Each row of X is roughly a mix of the hidden directions of one of several groups.
X (128 x 12):
[[  6   3 -31  18 -21  -7   0 -45 -27  16 -20  10]
 [-45  10 -11   4  19 -10  -6 -35   6  -3  32 -16]
 [-12 -20 -34 -13  22  20 -18 -27 -16 -23 -24 -12]
 [  7 -40 -18   1   6  40  -8 -37  -2  -7 -11   0]
 [  2 -22 -42   9   7  22  31 -20  12   9  -4  29]
 [-28  26 -22  29 -28 -21  18   9  14   8  25  -1]
 [  9  18  -6   4   7   1   6  -4   4   3  63 -28]
 [ -7 -41  26 -14  -1  20   0  18  33  -1 -18  24]
 [-29  -4 -21  28  15  12  -1 -19 -37  27   3  19]
 [  3  -1  11 -15  11 -14 -20   7 -35   0 -53  13]
 [  0 -27  16  18 -34  16 -16 -36  20 -15  11 -16]
 [  0  13 -22 -13  -9 -34 -29   3 -44   4 -15 -16]
 [-28  41  11  -7 -17  -8 -12  26  14   8  16 -31]
 [ 15 -20  15  -4  28 -17  -2  41  -6 -38  12  -4]
 [ 12 -30 -21  27 -12  35  20 -30  15   1  12  12]
 [  2  -2  14 -13  -6  14 -20  36  -6 -19 -50  -9]
 [ -2  14  -8   6 -35   5  21  35  45  -7   2  -7]
 [ 29 -33 -11   4  12  23  10   3 -13  26  33  22]
 [-12  -5  29  19 -20 -41 -28   1 -22 -13  13 -13]
 [ 31 -26   0  30 -35  20  17 -10   9   1 -12  21]
 [ 18 -28 -19 -18  24  27  24  23  24 -17  -7  15]
 [  8 -29   7 -23  33  20 -23 -19  -5 -32 -10 -18]
 [-24  12  -5  -7  40   3  10   8  -4  28  43   8]
 [ -2  56 -15  19  -9 -23  18   6 -12  11  15 -10]
 [ 16 -24  12  -1  13  38  20  -3  41 -23   9   1]
 [ 21  20 -11  14  20 -23  -2  -1 -40 -34   0 -21]
 [-25 -19  32 -20  13  13 -11  -2  14  16 -35  27]
 [  3 -42  28   9  11   7  -9 -20 -17  12 -18  36]
 [  0 -31  33  -6 -23 -28 -24  15 -11  10 -22  20]
 [-11  16 -29  29   2   7  32   7  17  -5  42  -6]
 [ 19 -32  19  -9 -11  35   8 -12  43  -1   5   7]
 [-15  48  30  -7  -1 -27  -9  28  -2   1  -4 -17]
 [ 28  -2 -22  18  14  -9  12 -43 -33 -11 -10  11]
 [  7  21   3  11  -5  19  13 -40 -10  47   7  15]
 [-26  50   9  11   6  -9  10  -6  20 -23   3 -26]
 [-34  26 -23  21  -4 -22  -3 -39  -8  -7   8 -16]
 [ 21 -22   5  -4 -21   3 -16  20   5 -43 -31 -18]
 [ 12 -44 -25  16  -5  13   4 -33   5 -18  26  -2]
 [ 42   8  -1  37 -13   6  25 -31 -12  -4   8   5]
 [-14  10 -17  20  -7   2  38  16  20  26   1  38]
 [  0  15 -30  11  39  36  10  -9 -21 -10  13 -16]
 [-30  19  -9   2 -30 -26  -1  31  15  20  27  -5]
 [ -7  54  -8   4   7  -7   1 -13 -18  20  26 -23]
 [-11 -15 -14   5   4  29  23 -29  31  24  26  19]
 [-12  19  -7  12  -2  13  20   3  30   8  53 -13]
 [ 23   7  -7   9 -40 -32 -15  -6 -36  19   0  -3]
 [-48   2 -25  -5  35  13  11  13  21 -14   1   1]
 [-32  10 -44   2  19  -2   1  24 -16  10  30  -7]
 [ 27  -5 -10 -15 -49  10  -7  -2   3  40  -7   3]
 [-11  17 -22   4  10   2  17  45  16 -15  34 -16]
 [-32  10   9  -8 -17 -22 -29  -3 -17  42  19  -3]
 [-13  43  13 -20  22   0  -6  20 -12   2 -40  -6]
 [ -9  37  45   6 -11   7 -23  -8  -6   1 -12 -29]
 [ 15 -11 -25  14 -51 -25  -9 -12 -16  18  10   1]
 [-23  -6   9   4  34  15   5 -14 -17  38  -4  36]
 [-25  32 -38  10  -7   4  31   1  31  -3   6  -4]
 [-16  32 -16  14  -3 -24   4   1  -1 -44 -21 -24]
 [-21  -1 -15 -32  19 -19 -17  25 -21  35  16   8]
 [ 32 -10  -7  17   0  -8   6 -42 -36   9 -13  20]
 [  3   1  11   2   7 -31   8  -6  21 -20  55 -15]
 [ 30  19  44  14   1   1  12  -4  15 -35  -7 -15]
 [-22  19 -27   3 -36 -20   3  -3   3  40  19   5]
 [ -3  25  -3  -6 -32 -34 -24   7 -16  13  25 -30]
 [ 22  16  36 -28 -15 -14   9   1  35   1 -27   6]
 [ 15 -12 -25  33  -2   7  30 -24  16 -29  25  -1]
 [-24  12  -9   8  16   3  13 -25 -13  46   3  33]
 [ -8   8 -22   2  11   0   4   6 -30   9 -54  24]
 [ 33  -5  26  18 -10 -32 -15   0 -35 -23   2  -9]
 [  3  18  36   1  11  40   6 -27  24  -6 -21  -8]
 [  7  35  11  -1   9   6  11  39  17 -31   4 -29]
 [-14   6  -4 -15 -10 -35 -33  -4 -39  15 -25  -2]
 [ -8   0 -40  25 -29 -12  31   6  11  10  -5  27]
 [ -7 -32  50  -7   7  -3 -17 -22   9  -2 -18  19]
 [ -9  -8 -13  -5  15  37  23  18  45 -13  17  -2]
 [-16 -17  -6   3 -15   7 -10 -44 -10  40 -11  23]
 [-10  33  11  25 -23  -7  31  10  29  19  21  11]
 [ 30  21 -22  13 -13 -13   1 -17 -18 -13  32 -33]
 [ 27 -17  13  13  31   4   0 -25 -25 -37 -18   2]
 [ 31 -36  -7   2   9  24  13 -17  11 -33 -23  11]
 [-20   7  25   6  -1 -24  -5  53   9 -14  21  -7]
 [ -1  55 -15  10   5 -16  22  24  -3  -3  17 -15]
 [ 27 -25   4   3 -28  15  -2 -51  10  11  -5   6]
 [-28  40 -25  -7   3  -5  14   4  -3  43   4  10]
 [ -3 -20  39 -30  13  12 -39  15  -3  -7  -1 -20]
 [-27   2  33 -12  14   0 -10   1  -6  27 -38  29]
 [ 25 -17 -17  25 -26 -31   0 -31 -26 -12   1   6]
 [ -6  29  41 -22  30   0 -17   0   2 -13   2 -29]
 [-25  34  -6 -19   4 -21   5  23   0  12 -42  14]
 [ -8 -29 -36 -23  36  11 -10 -25 -10 -15  -2  -3]
 [ -2  -9 -49  13 -31 -25  15 -27   8  -3   3   9]
 [-17  32  14  -4  14  12 -30  13 -27   6  16 -37]
 [-16  18 -51  -8 -10 -23  17   8  15   8  27  -5]
 [-20 -12 -49  16 -18 -15  17  -1   7  14  26  16]
 [  5  20  12  -3   9 -20  16 -16  21  10  56  -9]
 [-10 -39   9   6  34  29 -15  10 -25  -4 -17  18]
 [ 12  -1  49  -5 -11   0 -10  -3   5  -9 -48   8]
 [ -8 -12 -13  -2  15  27  29   1  16  30 -11  42]
 [ -1  43  43  -7 -12 -31   4  -7  17   7  -4  -6]
 [  4 -33  36 -11  -2   5 -14 -18   3   7 -39  25]
 [-27  33 -19   5 -19 -34  11  22   4  -2 -30   7]
 [-12  -1 -14   3  29   0   1  -6 -28 -14 -53  19]
 [-16 -22 -18  41   2  -8  -4 -31 -29 -10  24   3]
 [ -6  18  -8 -35  12  -6   2  50  22  -6  13 -18]
 [  7  14 -43  -4 -29 -11  -6   6  -4   5  35 -31]
 [ 10 -29 -39  -4  21  32   9  -8 -17  19   1  22]
 [ -3  -4 -34 -34  13  19   3  47  12   1  -7  -5]
 [ 16   1   4  33 -30  11  29  -5  20  24  27  19]
 [  3 -31  10  23  10  26  -3 -33 -25  13 -19  26]
 [ 16  23  11  28  21  15  28 -26 -18   7 -24  24]
 [ 21 -51  22 -10   7   4 -15  19   3 -31  -5   3]
 [ -1 -20 -30  38 -22 -12  -2 -30 -18 -20  15  -8]
 [-17 -32  16 -32  -2   4 -20  26  16   6 -32  16]
 [ 10 -24  51 -10  32  17  -3  -6   2   4  -9  22]
 [ 37  42   9  -1   9  30  22  11   3  -4 -18 -12]
 [  4  16  44   2  28   8   4 -20  -1  24  35   4]
 [  5   2  13  -2 -28  -2 -26  34 -33  28 -24   4]
 [-28  32 -28   4   7  -4  14  -8 -10  43  19  11]
 [  3 -25  -4  -1  13  32   8 -47  25 -20 -11   1]
 [  7  -9  10  29   1 -11  -4 -23  -8 -23  50 -22]
 [ -1  33  30  10   0 -12  -9  20  -9   3  40 -29]
 [  2  -2  11 -26  25 -42  -2  -9  14 -42  -2  -9]
 [  9  11 -37  -8 -26 -14 -12  -2  -5   0  37 -36]
 [ -5  23  18 -23  16  27  -3  20  -5  35 -32  13]
 [-12  49 -17   7  -8 -31   4   8 -13   7  24 -22]
 [ 19  57   0  10 -14  -3  13  12   0 -11   1 -32]
 [ -4  39  45   2 -10  -5 -17  13  -2  -9 -20 -26]
 [-34 -21   6   8  32   1   5  -7  -1 -16 -36  30]
 [-15 -15   9 -22  36  -9  -6  44  11 -24  16  -4]]
In each list below, one row fits none of the groups, and each other row fits one group, some only roughly. Which row is it?
  Q_744: [  0 -21  -7   1   9  39  19  -5  37 -29 -24   6]
  Q_857: [ -6  -2 -11 -10  -9 -15  -5  57  11 -10  32 -17]
  Q_259: [ 33 -33  12  30 -31  12  -3 -23   0 -14  14  -5]
  Q_912: [-25   4 -11  11 -19 -33  -1  16 -12  36  31  16]
  Q_451: [-18   6   4  11  -2 -36 -29 -26 -30 -17  14 -25]
  Q_729: [ 16  -6  38   1  -8  20  18 -18  31   8 -28  25]
  Q_837: [ -6 -24  -3   2  20   9   0 -41  -2 -21 -42  18]
  Q_267: [-48  12 -49   8 -10  -5  -2   6  -1  11  10  -8]
  Q_159: [-34 -12 -16 -13  31 -14 -10 -13 -23  30  14  21]
  Q_600: [-25  20 -39  29   3   7  18 -21   5 -14  25 -16]
  Q_36: [  1  -8 -23  -8 -16  -7   9  18  -7  20 -47  35]
  Q_579: [-17  50  13 -11 -21  -5  -9 -16  16   6 -21 -25]
  Q_587: [ 17   5 -14 -20  -9 -13 -20  23 -36   5 -43   0]

Q_579
  Q_985: [ -6  38   4  18   9 -34  -7 -15 -39   0  16 -15]
  Q_446: [ -9  30  -6  -6 -12 -43 -23  -7 -30  -9 -15 -22]
  Q_308: [ 30   0   8  -6 -14   6   2  24  24 -20  39 -31]
  Q_379: [ 27  -2  39  19 -31   8 -14  24 -19   2 -21  -2]
  Q_140: [-21   4  -2  -4 -35 -51 -20  22  -7   6   3  -6]
  Q_696: [-18  40  -8  24 -34   1  20   8  30  -7  -4 -14]
  Q_481: [ 15  23   7  15   1 -18  -3 -35 -14 -11  39 -29]
  Q_298: [  7  37   1  18 -17 -25  -3  -4 -41  30  -3   3]
  Q_764: [ 14 -10 -16  30 -11  36   3 -11 -10  12  43 -12]
  Q_876: [ 13 -16 -22   3 -14   7 -17  29  -8 -42   1 -34]

Q_446
  Q_822: [ 21  -5 -32   2  -5   3  33   5  37 -25  25  -6]
  Q_328: [ -7   5  -4   5  -9  17  -2 -19   5 -26 -61  -3]
  Q_938: [-42  33  29   9  -9 -16  -9  22   4  21  14  -6]
  Q_439: [ 27  -5 -32   8 -25  -4  19 -34  16   1  33  -7]
  Q_75: [ 20  15 -21 -19   6 -16 -17  13 -21 -27  16 -41]
  Q_692: [  1   1 -39  -9 -39   5   4  -3  35 -14   6 -26]
  Q_360: [ -6  40   1  15 -21 -40  -1  13 -18  15  23 -11]
  Q_542: [ 34  -3 -29  -5 -15  20   5 -35  12 -10  20 -27]
  Q_654: [-15  11 -44  -9  20  15  30 -12  14  25   3  21]
  Q_287: [ 11 -55 -21   8 -22  18  -9 -13  -6  14  11  16]
  Q_327: [ 27   0 -21  12  -3  32  24 -37  12 -16 -24   1]

Q_822
  Q_690: [ 19 -22 -23 -44  15   3 -18   1 -18  30  14   2]
  Q_753: [ 37 -19  -7  10  -5  14   4 -48  -8 -19 -21   1]
  Q_240: [  6   3  16 -44  -3 -14 -19  38  -1  15 -29   4]
  Q_916: [ 15  19  33 -10 -10  24  -8  -2  -5  20 -48   5]
  Q_419: [ -5 -26 -51  27 -26   8  -3 -10 -17 -10  -6  -1]
  Q_907: [ 17 -18  26  17  21  13  22   5  -8   9 -22  45]
  Q_301: [ -4  -3 -21  24 -13  21   0 -30 -29  28 -26  20]
  Q_440: [ -8  42  -6   7  20  22  22  10  15   7  36 -18]
  Q_217: [ -5   2  -6 -19  52  42   5 -14   0   0 -12   0]
  Q_324: [  5  16 -16   4 -19 -23 -23 -38 -33   7  11 -24]
  Q_780: [ 34 -13  -6 -16  36  24   3  -3  -4 -38 -12 -14]
  Q_165: [  1 -25 -14 -20  18   7 -10  22  16 -44  12 -27]
  Q_779: [-17 -30   8  -9  -6   4 -12 -10  -6  48  -4  35]
  Q_614: [ 23 -50 -33   3  -7  10  -7 -10 -20 -11 -15  13]

Q_240
  Q_416: [-16   7  18  11   9  22  -9  -6 -27  24 -46  21]
  Q_329: [ 31   4  17  30 -31  30  13  -7   7 -11 -31   1]
  Q_39: [ 36 -45  14  -1  -2   3   8 -27  20 -20   8  12]
  Q_707: [-14  35 -14   1  16   9   5   2  -7  24  49 -19]
  Q_531: [-11  11 -10 -21 -26  17  12  -2  42  20 -32  11]
  Q_249: [-21  32  -1 -31  19 -18 -25  11 -28  17 -12 -14]
  Q_191: [-10  -1 -22  10 -11 -29  24 -38  13  20  19  26]
  Q_421: [  7  25 -30   5   7  -8  -5 -40 -23 -20   3 -32]
  Q_736: [ 36 -17   5   7 -29  -7  -7 -35   4  -9  31 -18]
  Q_935: [ 20  -1  21  21 -22  -7  16  37  24 -35  -2  -4]
  Q_969: [ 16  40   6 -12  -7 -27 -16  24 -34  14  -4 -18]
  Q_840: [ 19  45  -3  15  -3  17  13 -38  -9  -1 -22 -15]

Q_531
  Q_566: [ -5   8  -3 -19  -7 -39   4  38  -7  23 -21  29]
  Q_961: [ 11  33   0   9 -15 -30 -16 -17 -28  -9  16 -34]
  Q_578: [ -2 -41 -26   8 -16 -14  -1  -8  -3 -24 -37  21]
  Q_683: [ 12 -15 -49  14  -7   4  21 -13  -3 -21 -32  15]
  Q_622: [  6 -34 -17  21   5  18   2  -9 -32  29   1  33]
  Q_603: [-25  -9  -3 -25   4 -30 -36  13 -21  14  27 -14]
  Q_251: [ 15  23  -3   7 -34 -25  -6  22 -11  15  37 -22]
  Q_959: [ 32   4 -26   0 -12   6  25  12  28 -39  -2 -17]
  Q_936: [ -2 -19  11  -2   0   7  -9 -48  25 -15  33 -20]
  Q_125: [ -8 -11   0 -21  28  20 -11 -35  -4 -10 -45   4]

Q_622
  Q_964: [ -1  33 -36  -3 -24   1   9  -9  22 -18   6 -36]
  Q_848: [ 10 -27   9  16  -1  14   6 -57   5  -6 -18  17]
  Q_302: [ 18 -29  20  26 -41   9   5  -9  17  14  23  13]
  Q_82: [ 13 -37  31   4 -19  20   3  19  26  -8 -21  21]
  Q_25: [-30  15  16   5  20  12 -34  -4 -38  -1 -23 -17]
  Q_64: [ 14 -43  11  -6  15   9   9  22  -3  20  -2  42]
  Q_99: [-13  10  12  -4 -19 -40 -20  36  -3  -5  28 -20]
  Q_525: [-23  15  41  11  23  12  10 -21   5  28  -4  26]
  Q_296: [-13  -8   0 -22  -9   9  -7  10  42  -1  44 -24]
  Q_434: [-29  47   7  10 -21  -2  13  20  19  25   8  -5]
  Q_550: [ -1 -39  -4 -29 -22  19 -13   5  22  16 -30  15]

Q_25
  Q_105: [ 41 -35  16  15  -9 -10  15 -21  13 -26   8  13]
  Q_517: [-12  43  15  20  16 -23   3  15 -13 -26  12 -24]
  Q_547: [ -6 -17  -2  -4   0 -38 -33 -15 -25 -26  20 -24]
  Q_756: [-38 -28  24  -5 -18 -12 -37  -9  -3  23   7   3]
  Q_437: [ -8  -5  43  21  -7 -36  -6 -26  -3 -18 -19  12]
  Q_803: [-21 -25   1   9  37  38   8  28  11 -11  15   9]
  Q_804: [ 13 -13 -15   9  -9  29  32  32  36  -3  14  11]
  Q_771: [ 24  -3  15  37 -16  45  13 -20  10  -2  12  -7]
  Q_552: [ 17  34  -5  -3  21 -28   2  24 -24 -17  23 -24]
  Q_189: [-23  31 -20  23   9 -24  13  29 -30   9  -8  15]
  Q_647: [ -7   9 -50 -32  -7  13   6   9  29   3  10 -19]

Q_803
  Q_313: [ 17 -43   6  -2   8  20  -3 -38  18 -24  17  -5]
  Q_928: [ -6   4  36 -30  -1 -26 -13  35   2  29   3  14]
  Q_981: [ 19 -16  21 -20  13  42  12  20  32  -4 -15   9]
  Q_593: [-23 -20  18 -23  10 -13 -25  19 -14   7 -40  19]
  Q_788: [ 6 14 23 10  0  6 19 20 29  7 52 -7]
  Q_138: [-26 -44 -10  -8   5  -5 -10  16   5 -18 -35  23]
  Q_319: [ -3  39 -36  11  -2  12  40   5  13  19  -1  11]
  Q_113: [ 20 -30 -34  -4 -11  17   2 -25 -13  34  13  17]
  Q_213: [  5 -43 -25  -4 -13   2  -9 -31   5 -27 -29   3]
  Q_110: [  1 -28  34   2   9  -9  -7   4  -7 -15 -45  29]
  Q_898: [  5   2  36   4  36  37   2 -16  -4 -11 -29   5]
  Q_705: [-14  17   9 -15  17   3  -2  34 -12  47  20  14]
  Q_800: [ -6 -42 -17   7  39  25  -1  -4 -16  -1  23  14]
  Q_206: [ -9  29  -9  33  26 -13  17 -18 -18 -17  31 -11]
  Q_880: [ 18  -7  39   8  17  18  10  19  14 -37 -25   2]

Q_113
